D: rows in a few groups, each row roughly a mix of its group's directions
D (150 x 11)
[[-32 -20   8   2 -32  15   8  46 -39 -33 -26]
 [ 28 -14 -23 -33  -2  16 -39   8  56  14 -22]
 [ 53  17  37   6  14 -44  -9 -24  16  27   2]
 [-28 -21 -39 -47  19  15  32   0  41   2   7]
 [ 44  32   8 -19   3  13  -7 -49  25  23  32]
 [-12 -14   9  -3  46  36   1  44 -33  34  13]
 [-10  15  24  11  57  32   4  27 -27  39   3]
 [ -1  39  32 -27  27   8  -2  -4  57   6 -31]
 [  8 -23  28 -63 -30 -14  22 -12 -14 -10  30]
 [ 24  61  -5   8 -10 -15  -1  34  12 -38 -27]
 [-35 -27 -26  31 -36 -42  17   2 -14  11  29]
 [ -1 -31  30 -13  27  53 -17  33 -27  -4 -22]
 [-21 -20   4  -1 -14   3 -51  25  33 -50  18]
 [-36  10 -40 -52  -3  38   0  18  23  -7 -11]
 [ -1  -3  14 -11 -20 -22 -70  10  40  18  13]
 [  4   7  25  -6  -5 -39  18  13 -49 -44 -33]
 [-11   3  27 -23 -33 -15  34  45  42  18 -18]
 [ -9 -13 -15  25 -26 -59  23 -12 -22  36  25]
 [-58  58   5  10  20  -4  -9 -17 -22   2  -9]
 [ 12  18  38  69  14 -31 -14  13 -10   0  -6]
 [-57  12 -16 -42 -34  17 -33  -3   0 -17  -6]
 [-15  -6 -40 -26 -54  36  12  32  -8  -4  13]
 [  3   8  25 -25  42  47  -1 -29 -10 -11  44]
 [-27  -5  53 -33   8  19  14  -2 -54   6   5]
 [  8 -14  10  21 -13 -20 -41  12  51 -42  26]
 [ 38   8   8  17  15   8  27 -43 -58 -16  -4]
 [ 44 -20  -2 -66 -12 -19  12 -23  -4 -18   5]
 [ 34  60  28  14  22 -10  24  23 -11  -8  24]
 [-30 -31  12  -9   0 -16  24  58 -41 -16   8]
 [-11  29  24  35 -21 -34  23 -36  10  31  31]
 [  0  24 -27  38 -24 -12  12   6 -55  19  36]
 [ 44 -32 -17  23 -11   8  26   3  49 -34   5]
 [-12 -14 -20 -27 -56  32  12  -2  22   1  45]
 [ 36   8 -30  -5 -24  25  50  20  10  35  23]
 [ 13  -6 -51 -10 -23 -11  11  13  35  57  -8]
 [-14  17  27 -45 -25  -3  -6 -48 -36   5  25]
 [ 30 -59 -37 -22  -6  -8 -33 -10 -19  20   4]
 [ 10   4  31  27  16  -9 -51 -31  41   6 -30]
 [ -8  25  41 -27 -41  35  13 -26 -37  -6  -1]
 [-25 -29  37 -27 -33   0   0  -3 -20 -27 -50]
 [ 19  -7 -17  34  26  20  42 -40 -41  14  12]
 [ 31  15  25 -29  18  -5   3 -13  58  -2 -43]
 [ -5 -18   3  25  -9 -41  16  28   4  32 -59]
 [-19   8  10 -31 -40  24 -13 -14 -33  -9  55]
 [-31  10  53   6  19   0  46 -18 -34 -20   3]
 [ 39 -52 -37  -4   2  28  25   7   9 -21 -25]
 [ 29  17  -1 -19 -25   4 -43   7 -38  -3 -53]
 [ 29  45 -18 -17  -3  48   5  18 -18 -31  28]
 [  2  32   3 -39  25 -13 -31  -9  46 -15 -38]
 [-16   3  11 -12  22   3 -19  35  65  -8 -37]
 [ 27  29  25  38   7  20 -23  -2  28  32  42]
 [ 13 -43  18  37 -30   2  56  17   8  10  -3]
 [-15 -22   8  15  51  20  31  54 -12  -1 -15]
 [-45  42  47  10  -1  16   9 -34  -2   7  27]
 [ -7  -6  25  26 -33  40  42  38 -14 -26  -7]
 [-37  44 -21 -19  12 -25  11   0 -51 -25  -4]
 [ 36  27  13  -6  -5  30  45  44   2 -16 -31]
 [-17 -19 -29  38  13  35 -49 -38   6   9  -6]
 [ 16  10  17  19  46 -22  10 -13  25  51 -34]
 [ 19  -5  13 -43 -16  36  30  14  -8  56   5]
 [ 33  -9  -1 -11  55 -16  35  24  40  17   6]
 [-59 -16 -54 -23 -11  20 -16 -14  -9   5  -3]
 [-32  10  27  20  11 -54  50 -13 -17  -4   0]
 [ 28  -1 -49   6  -4  35 -41  -4  45   7 -11]
 [-52 -29  22  -4 -56   3  -7  24 -12   8 -12]
 [-49  17  22  -7   8  14  -8  35  57  13   0]
 [ 10  21   9 -26  35  13  -5 -56  11  29  37]
 [ 17  14 -23   6  14 -21  48 -18  42  41  22]
 [ -4 -13   9 -27  -2  -8 -68  40   8 -24 -18]
 [-17  19 -23 -50  -4 -30  24  52 -12 -14   9]
 [ 35  -3  36  46   3 -48 -12 -17 -28  -2   9]
 [-29   9  17 -13  46  -8  -7 -57  -6  37  -2]
 [ 37  -1 -33   5   8  46 -19 -23  38  32 -15]
 [ 23  20  49  15  -1 -20 -34  38 -33  11 -23]
 [ -9 -45  38  15 -52  31 -18   2 -19  -7 -11]
 [-10  27  13  36 -16 -25  31 -47   4  29  32]
 [-62   1 -24 -35 -16  24  37 -14   7   9   8]
 [ -2   6   9  41  17  -6 -40 -15   3 -64 -14]
 [ -1  -4   6   5  75 -16 -30   0 -20  14  28]
 [ 11 -20  -3  -1 -34  -5   9 -21 -64  -3  44]
 [ 40 -45  44  25 -18 -20 -11  -3  22  24  10]
 [ -4 -14  42   2  44 -22  14  53   3  29   7]
 [-14  15 -62   6 -21 -24  28 -11  34   8  28]
 [-51 -56  -9   2  18  23  -8  12  -2 -21  30]
 [ 38  11  10 -21   0  14 -10   6  -3 -36  68]
 [ 41   6  17 -44  14  25 -34 -34  21  -9 -25]
 [ 33  -4 -29  11 -56   2 -16 -43  -4 -15 -26]
 [ 16 -21  23   4  60 -17  24  10  14  16 -45]
 [ -3 -34  31  20 -24   8  27  19 -36 -32 -40]
 [ -5  -7   5   2   7 -46 -56 -13 -26 -38 -24]
 [-39 -30 -27 -12   9 -22  53 -23 -27  17  -8]
 [ 25   0   2 -41   1  29  29   1   8  61  21]
 [-46  22  21  41  -9  35 -37 -17  -4  20   5]
 [ 25  -1 -19 -24 -36  48  29  22  16  38  -4]
 [  7 -19   6 -19 -19 -58 -16 -39   8  42   9]
 [-29  -8 -54  18  11 -39 -10 -11  30  29 -21]
 [ -2 -27  11 -29  18 -17 -70 -22  13   8 -19]
 [ 18 -13 -24  21  25  23 -47  16  20 -51  12]
 [-47 -30  22   4   1 -39   6   7  30  40 -23]
 [  1 -77 -15  -5  22 -26   6  14   4  -8 -26]
 [-23  -1  21   5 -34  43  -1  15 -34 -44 -30]
 [-18 -22 -39  17 -29  27 -13 -48  -6 -35  18]
 [ 32  18 -25  25  -9  55 -32   4 -14 -25  27]
 [ 39 -16  -9 -64 -11  39 -20  11   9   8  10]
 [ 12  12  23  16  45 -37 -13  -7  13 -15 -57]
 [ -1  14 -15 -32 -16  25 -64  25  -2  22  26]
 [ 57  10  -8  31 -11  21 -15  15 -30 -29  34]
 [ 16  -7  27  19  44 -16  23  11 -41  48  -3]
 [  0 -36 -28  32 -26  36  22  20 -35   5  33]
 [-11 -15   5  -6  -5 -65   7  27 -27  41  20]
 [ 35  16 -13 -32  -4   9   7 -25  27  58  25]
 [-11 -26 -15  -7  10 -14 -72  17 -13 -31 -19]
 [ 42 -15 -15  29  44  -9  31   4   1   6 -47]
 [ 20  23 -52 -19  17  15  35  -5 -20   0  46]
 [ 20  21  52  22  14 -30 -25  28 -32  25 -10]
 [ -6 -32 -23  22 -29  34  29  19 -40   6  36]
 [ 21  -6  10  12 -15 -27  47 -58   2 -29 -16]
 [-52 -56  11   6   2  14  30  -2 -19 -16  24]
 [  0 -25 -49  28  -1 -11 -25  42  -9 -37 -23]
 [ -5   4 -16  -8 -17  -1 -57  53  38  -2   8]
 [-21 -26 -29   0  16  19  12  -8  48 -38  41]
 [ 59   4  26  44  16 -29 -14  -8  -9 -24 -11]
 [ 28  29  37 -28 -19  -8  37 -45   5 -26  -3]
 [ 29   1 -24  21  -5 -22 -24 -20 -67 -21  -1]
 [-10  15 -13 -17 -25  41  -2  -5 -13 -52  47]
 [-20   6 -27  49   6 -30 -23 -16  20 -48 -18]
 [ 35 -14  34 -25   5 -19  59  20  23  15   4]
 [-12   0  -7 -13 -22 -16 -67 -21 -13  22 -39]
 [  6 -13  22 -43  -9  38  22  19 -21  53  -8]
 [-33  20 -25 -14  18 -33  53  31 -28   1   6]
 [-51 -11 -36 -20  16 -14 -51 -23 -13  12   3]
 [ 33 -23 -19  10  35 -17 -17  11  26  -9 -59]
 [-12 -44 -18 -33 -13 -26  26  -3  27  47 -19]
 [ 23  16  -2 -17 -36 -19  67  25  12   1  15]
 [-22  19  26 -37   5  -6 -41  55  15 -14 -11]
 [  2 -21 -50 -18  17  13  26 -26  49 -19  20]
 [-42  14 -44  -1  37 -33  14 -23   5  33  10]
 [ 25   7  -4   2 -16  69 -35   9  31  -6  15]
 [ 43  17  23 -31 -11  43  29 -10   8  32  24]
 [ 16  11  41  36  14 -40 -33 -19  -5 -18 -35]
 [ -1 -26 -44  22 -22   9  14  31 -50 -15  28]
 [ 28  11 -20  -9 -37 -14 -60 -25   8 -22 -23]
 [  9  27 -27 -12 -21 -18  16 -42  31  52   8]
 [ 29 -22 -19  31 -46  34  11 -14  -9 -41 -15]
 [-20 -40  12  25  10 -48 -10   8  30  16 -43]
 [  1  46  40 -26   0  -8   6  54   6  12 -24]
 [ 39 -37  -9  -5  23  11 -42  29 -25 -20 -31]
 [ 11  -2 -13 -15  -9  22 -34 -19  16  58 -45]
 [ 23  -9  -2  44  30  -5  28 -39 -38  28  17]
 [-18 -54  40   4 -35  17 -12 -21  17  26 -15]]

the three rows of each list that fit no group, in list order (the others fit one group, some only roughly)
    Z668: [ 23  47  34 -50   9 -20  29  10   1  -1  24]
    Z814: [-61 -17  12  27 -32  14 -15  -8  -7 -23  36]
    Z757: [-13 -36 -26  11 -14  26  -2 -62 -35  -2  -8]
    Z361: [-27  15  47   1  28  13  -9  51 -37  11  -4]
    Z699: [  6 -25  -2  58   2 -33  29  -8  -7  30 -37]
    Z951: [ 39   2  23   6 -21 -27  21  12   9  51 -41]
    Z565: [ 18   4  24   6 -26 -16 -54  35  31 -35   1]
    Z272: [-30 -22 -37  -5 -14 -22 -32 -18 -28  13 -49]
    Z337: [-29  34   2  21  24 -32 -31  13  18 -50 -16]
    Z293: [-29  32  57 -21  -2   4 -29 -34   4  10  24]
    Z231: [-43  -8 -46  27 -26 -25  29  14   1   5 -34]

Z699; Z272; Z337
    Z693: [-32  14 -23  20 -57 -34  39   7   0  -5 -12]
    Z466: [ -5 -32 -20 -43  44  27   2  41  12 -16 -13]
    Z890: [ 32 -25 -44  24  12   0 -27  27  47  -6 -15]
    Z752: [-35 -40  17   2  -5   1   1  38 -13 -45 -38]
    Z713: [ -8  13 -33 -52  49 -17 -18 -21   5  26  -1]
    Z740: [ -7 -57 -14  27  -6  10  13  31 -49 -19   0]
    Z336: [  6 -31  -1   3  47 -47 -26  -4  23  36  20]
    Z375: [ 49 -23  29 -18 -10 -47  -9  33  15   1  22]
    Z723: [-44  22  30  10   1  35 -14 -18 -27  22  44]
    Z449: [  1 -33 -30  13 -40  26 -22  34  45  -6  -9]

Z752; Z740; Z449
    Z48: [-39  -8  39  23  36  12  17  23 -14   4  46]
    Z824: [  0  -1  30 -29  26  -8  12  61 -44   0   2]
    Z760: [-4 47 38 15  8 42 34 16 28 19  3]
    Z885: [ 61  24  -4  29  20   0 -17  -7  29 -37  13]
    Z349: [ -6  25 -46  -1  -4   2  15 -26  32 -17  57]
    Z774: [ 40  48  45  14  -9 -24 -24  21  -3  11 -18]
    Z959: [  3 -10 -11 -50 -53  -7   2  19  42 -17  15]
    Z71: [46 31 28  9  9 33 39 33 11 -5 19]
    Z243: [-37 -47 -14  -4  17 -50 -24 -26  19  -8   1]
    Z608: [-51 -17   3   6 -14  -3 -16 -46 -39  -9 -32]
    Z122: [ 11  26  40  13  52  35 -29 -15 -14  -3  22]
    Z848: [-22 -18 -44   2  14  31   1  -5  60   0  26]
    Z245: [  3 -19  25 -26  -8 -31  -7  55  19  23 -41]
    Z10: [  7  -6  -3   5 -62 -12 -48 -35  -5 -11 -22]
    Z632: [-26 -64   0  23  35   3  27   6  17 -15 -22]

Z243; Z122; Z848
    Z472: [ 0 20 40 -5 24 21 50 36 -5  6 37]
    Z985: [ 26   8  32 -55  -9 -29  -8 -25  39  11 -13]
    Z838: [ 14  16  18  -4 -26  -4  25 -75   7 -22  -6]
    Z251: [-23  21   4  28 -15  24 -13 -49  55   3   3]
    Z892: [-25  16  10   8 -43   4 -61 -18 -11  34  -1]
    Z265: [ 20  31 -37   1  22  37   3 -23  12 -50  21]
    Z957: [  2 -58   9   0  11 -22  53  24  -9 -12  26]
    Z755: [ 26  22 -11  24  26  33  24 -39  50   1   6]
    Z102: [-24  28  17 -36  36  -1  42  33  15  31   1]
    Z557: [ 31   5  23  12 -27 -35 -48  -5 -26  23 -32]
    Z952: [-24  50  40 -14  -5  50  24  -1  11  12   6]

Z472; Z892; Z957
    Z670: [ 27  14   9 -27 -15  52  10  13 -18 -51 -20]
    Z300: [-28  23  29   4 -15 -44  -4  -2  51  14  34]
    Z483: [ 55   4 -11  44 -18  -5  -2  20 -46  14  10]
    Z598: [  1 -22 -16 -50   4  -1 -21  25  -9  62   4]
    Z530: [-17   7 -19   6 -19  -7  37 -45  48 -13  35]
    Z823: [-11 -20 -14  17 -74 -12  30   6   8  26  -4]
    Z979: [  7   9  15  22 -30 -14   1   3  59  39  37]
    Z166: [-17  35  19  24  45 -25 -34  21 -32  -1 -23]
    Z927: [ -1   4  18 -38 -52 -28   9 -30  43 -11   7]
    Z748: [ 12 -53 -26  12  45 -15 -27 -21  19 -14  24]
    Z949: [ -9 -29  -6 -53 -32   9 -20  -6  -8  14  51]
    Z335: [ 18  -2  34 -43  20  45   1 -12 -14  46   8]
    Z633: [ 11  -3  26 -29  57   7 -40 -23  -7  25  22]

Z483; Z823; Z979
    Z295: [ 17  -4  41 -33  17  33  24  39   3  20  36]
    Z970: [ -9  14  52  36  23 -31   8 -25 -14 -34 -19]
    Z581: [  5  14  -9  19  -7   8  74  12  20 -22  31]
    Z812: [  2   4 -32  47   8  24   2 -33 -35  16  43]
    Z136: [-64 -17  27  21   4 -20  -2 -25  -8 -39  -2]
    Z128: [ -7 -38 -41   0  11 -61  11  32  -1  -4 -11]
    Z759: [ 43   9  42 -30  28   5  12 -27  14  -8 -41]
    Z205: [ 52 -19   3 -48  23   1 -22   6  25   4 -34]
    Z170: [-17   4 -25  40   6  -7  34  38 -15 -18  50]
    Z496: [-59   2  -1  -6  27 -10 -24   0  22 -52  13]

Z295; Z170; Z496
    Z737: [ 45   1  17 -30   6   4   7 -56 -40  -7  12]
    Z692: [ 60  26  11  32  19 -25  -7  -9 -33  19 -15]
    Z845: [-36 -49 -15 -21 -14 -40 -13 -38 -17  15  -2]
    Z379: [ 53  12  10  -2 -14 -45 -31   3  15  17 -39]
    Z360: [ 15   1  29  34 -43 -28 -55   2  11 -14  -4]
    Z502: [ -2 -39  14  10 -39   4 -11 -25  55   8  33]
    Z54: [  2  34  38   6  21 -41  18  -4  -1  42 -37]
    Z523: [ 14  19   4  29  58 -32  39   6  25 -17  -3]
    Z208: [ 65  24   5  34  -2 -32  -4 -30  -6  13  -9]
    Z602: [ 43 -22  23  46 -22 -20 -34  20   6 -29  -6]

Z502; Z54; Z523
    Z175: [ 13  -8 -42   6   9 -55  25 -18  41  -1 -22]
    Z591: [ 55  -6 -16  38 -27  11  30 -21  22 -28  -3]
    Z196: [-25 -20  -3 -12 -28 -53  16  36 -28  27 -19]
    Z984: [-22  29  -9  -6 -22   4  17  58 -24 -28  35]
    Z715: [ -1  10  28 -59 -31  -2   8  27  -6 -44  15]
    Z288: [-40  23  27 -41   4 -35  12 -36 -25  14 -16]
    Z877: [  7  10 -32  49   4 -15 -20 -22  43 -13 -40]
    Z325: [ 20  23 -10  34  22  43  58  14   2   5 -10]
    Z647: [-36 -22  -2  28 -60   3  23  30 -21   0 -12]
    Z353: [-40  18  -6 -10  43 -37  16  28 -32 -29  14]

Z175; Z647; Z353
    Z177: [ 11  -7 -12 -35 -22  26 -38 -47  10  15  40]
    Z186: [  1  36  -3 -24   0   2 -33 -50  28 -43 -13]
    Z672: [ -9  23  46 -28  20  14  -5 -57 -23  13  14]
    Z921: [ 57   7  -5 -47  11 -42  -9  -4  22  -9  13]
    Z39: [ 37  14 -50  19  26  27 -27  -8  18 -32 -16]
    Z842: [-58  33  15  28  -9   3  -2 -17 -23   8  43]
    Z491: [-13  38   9  13 -42   2  13 -61  16 -20  11]
    Z452: [-37  18 -44 -48   9  31 -13 -19   6 -26   6]
    Z956: [-41  -2 -24 -42  23 -13  33  29  -2  33 -22]
    Z266: [ 24  10  29  44  16  11 -42 -39  20  23  17]
    Z899: [ 50  -6  10  27 -50 -18  11 -41   6 -14   7]
    Z383: [ 9  2 33 13 45 -8 48 38 14 21 21]
    Z27: [ 30 -27  29  -6 -28  13  20 -36 -44 -31 -14]
    Z652: [ 53  -1 -17  43  11  -3 -14 -11 -42 -31  10]

Z186; Z956; Z899
    Z159: [ 16  -7   1  -6   3  11 -85 -11 -12  -5 -17]
    Z151: [ 53  15   3   2  28  47 -13  21 -22 -32  11]
    Z989: [ -1 -18  13  -2  13  27 -15 -35  60  21 -38]
    Z792: [-31   2 -31   5  13  33   7 -23  18 -46  44]
    Z726: [ 26  32  18  11  -9  -5  12 -62 -42  -2  15]
    Z809: [-26 -40  38  55 -21  10  11   9 -10   8 -24]
    Z518: [-21  39  25 -18  43   8  -3  -5 -43 -25  31]
    Z896: [ 14  39 -16  11  -7 -34 -64   4 -24 -10 -11]
    Z431: [-31  -4  -4  18  61  29 -21 -35   6 -25   1]
    Z33: [-15   1  -7  14   1 -17  31  32 -42  52  32]
    Z93: [  6  20  17  47  21   2  -7 -51  46  -7   8]
    Z738: [-12 -23  16 -11   1 -40 -44 -25   1  55   5]
    Z955: [-20  -2  55 -14  13 -25  51 -21   3  23 -13]
    Z863: [  1 -47  -2 -19   9 -51  29  20  30  24 -18]

Z151; Z518; Z93
    Z721: [-50 -13  -7 -13  61  18 -29 -17 -16   3  -5]
    Z256: [ 18  -3 -11  22 -16 -13  37 -34  47 -28 -36]
    Z685: [ 35  34   5 -12   3 -60 -19  -6  12  36 -15]
    Z816: [-12  27 -18 -55  30 -29  -9 -21  32  29   3]
    Z839: [-44 -31 -45  19  -5 -25 -33 -23 -25   7   2]
    Z637: [ 13  32 -40   4   3  15 -12   9  62  -2  34]
    Z370: [ -9 -75 -17  20   8   4  18 -25  15   3  25]
    Z226: [  4  31   4   1   9  58  23  21 -35  14  38]
    Z393: [  5  -9  45   0  30  30 -61 -13   8  12  14]
    Z467: [ 15 -23  41  46  42  -8  13  23 -13  -1  31]
    Z897: [37 27  4  1 50 -9 52  8 12 25  2]
    Z433: [ 24 -15  58  -1  13 -10 -13 -23 -46 -17  25]
    Z911: [ 31  33 -27 -28 -60   3 -11   5  10 -25  16]
    Z706: [-24  17 -15  35 -16 -18  51   0   9 -50  14]

Z637; Z393; Z433
